In the data rows, zero lies at 4.5, halfway between 4 and 5.
Some points, each followed by its number:
[4 5 8 4 7 2 7 7 6 5 7 9 2 3 7 8 4 8 4 7 5] 0
[2 7 6 4 5 0 8 3 4 5 4 5 5 4 7 8 5 7 4 3 1] 1
[3 4 4 3 3 4 6 4 3 4 6 3 5 4 4 5 6 3 2 2 5] 2
[1 5 4 2 3 7 3 3 5 4 1 2 4 5 5 4 4 6 6 5 2] 3
[5 5 6 4 3 4 7 6 3 4 5 5 4 5 3 4 3 3 2 3 4] 4
[5 4 3 4 4 7 6 4 2 4 3 5 4 2 7 1 6 3 2 2 6] 5
[0 4 6 7 4 5 1 2 5 3 1 1 5 5 6 4 7 4 7 4 4] 6
[4 5 7 4 8 2 7 8 5 4 7 8 3 3 7 7 5 8 5 6 5] 7
[6 4 4 4 3 4 5 5 2 3 6 4 5 1 5 5 9 3 3 6 5] 8
[3 6 3 4 4 3 3 3 2 6 0 2 4 5 2 3 2 7 5 4 1] 9
[4 4 5 1 5 5 4 3 5 4 7 6 2 7 5 5 5 7 5 3 5] 10
[3 5 6 4 3 5 4 6 5 5 8 6 4 4 5 7 6 5 2 6 7] 11
[9 4 5 6 3 5 6 3 4 5 3 5 6 5 3 3 2 0 4 4 4] 12
[8 5 4 5 6 1 5 6 6 3 4 5 7 4 4 4 5 2 3 5 5] 13
[8 2 8 5 7 3 7 6 5 6 9 5 6 1 7 5 2 6 4 9 5] 14
[4 5 0 5 3 5 5 5 3 6 3 2 5 0 4 4 6 3 4 3 4] 15
[4 3 4 7 3 7 1 4 6 5 4 4 5 8 1 5 5 4 6 4 7] 16
[7 3 7 5 7 3 7 7 5 6 9 5 6 1 7 5 2 7 4 9 5] 17
[3 3 5 5 5 7 5 4 3 0 6 8 6 3 3 6 8 5 8 3 7] 18
[7 5 5 6 5 3 8 5 5 3 7 6 7 2 5 7 6 0 4 4 6] 19
[8 3 3 4 6 5 4 4 5 3 7 7 4 5 5 4 3 1 5 6 7] 20
[5 4 8 5 6 7 5 5 6 4 6 7 4 6 5 3 5 5 4 6 8] 21
[7 4 3 6 7 3 6 4 6 5 4 5 6 3 4 7 4 1 6 3 5] 22
[3 3 5 5 5 7 4 4 3 0 5 8 5 3 3 5 8 5 7 3 6] 23
New points follow, each followed by the numbers of its two nearest points above, nearest first.
[5 5 4 3 5 4 5 3 3 2 3 7 4 5 3 3 5 4 5 5 5] 4 23
[8 6 5 6 6 3 7 5 5 3 8 7 5 2 6 5 5 2 5 7 6] 19 20
[7 2 5 3 4 4 9 5 3 8 9 2 6 3 5 2 6 3 3 4 4] 2 4
[6 3 3 5 5 6 4 4 4 3 6 6 4 3 5 5 3 5 7 7 7] 20 21
[4 4 5 2 4 5 4 3 6 4 7 6 3 7 5 6 5 8 5 3 6] 10 11
[5 4 7 4 6 7 6 5 6 4 6 7 5 6 5 2 5 5 4 6 8] 21 20
[4 4 4 6 5 5 3 4 4 4 3 6 4 4 6 5 4 6 6 7 6] 21 11
[4 3 5 7 7 5 1 4 6 5 1 5 4 7 4 4 4 4 8 4 7] 16 6
[1 4 5 6 4 5 2 2 5 4 2 1 4 4 5 4 8 4 8 4 4] 6 3
[5 7 2 5 6 3 3 5 5 4 0 4 7 5 3 4 5 4 5 5 5] 13 22
[4 4 6 3 3 4 6 6 3 4 4 5 4 5 3 5 3 4 3 4 4] 4 2
[1 7 2 5 4 5 3 6 6 5 2 4 4 4 4 7 4 5 4 4 4] 3 15
[5 4 4 3 4 6 5 4 2 3 3 5 4 3 7 1 6 2 2 3 7] 5 2
[4 4 3 3 2 6 6 4 4 6 5 1 4 5 1 4 6 5 6 1 4] 2 15
[8 4 5 5 6 1 5 6 6 3 4 5 8 5 4 3 5 2 3 4 5] 13 22
[0 5 4 2 4 6 3 5 1 4 0 2 4 5 4 4 6 5 4 3 3] 3 9
[4 3 3 3 2 6 6 4 4 6 5 2 4 4 2 4 6 5 6 1 4] 2 15
[4 4 3 6 4 5 1 5 2 3 2 5 5 5 3 0 4 4 2 3 5] 5 4
[2 6 7 4 5 0 7 3 5 5 5 5 4 4 7 8 6 7 4 3 1] 1 7
[8 5 9 5 5 8 4 5 6 3 6 9 5 8 4 5 4 3 4 6 7] 21 20
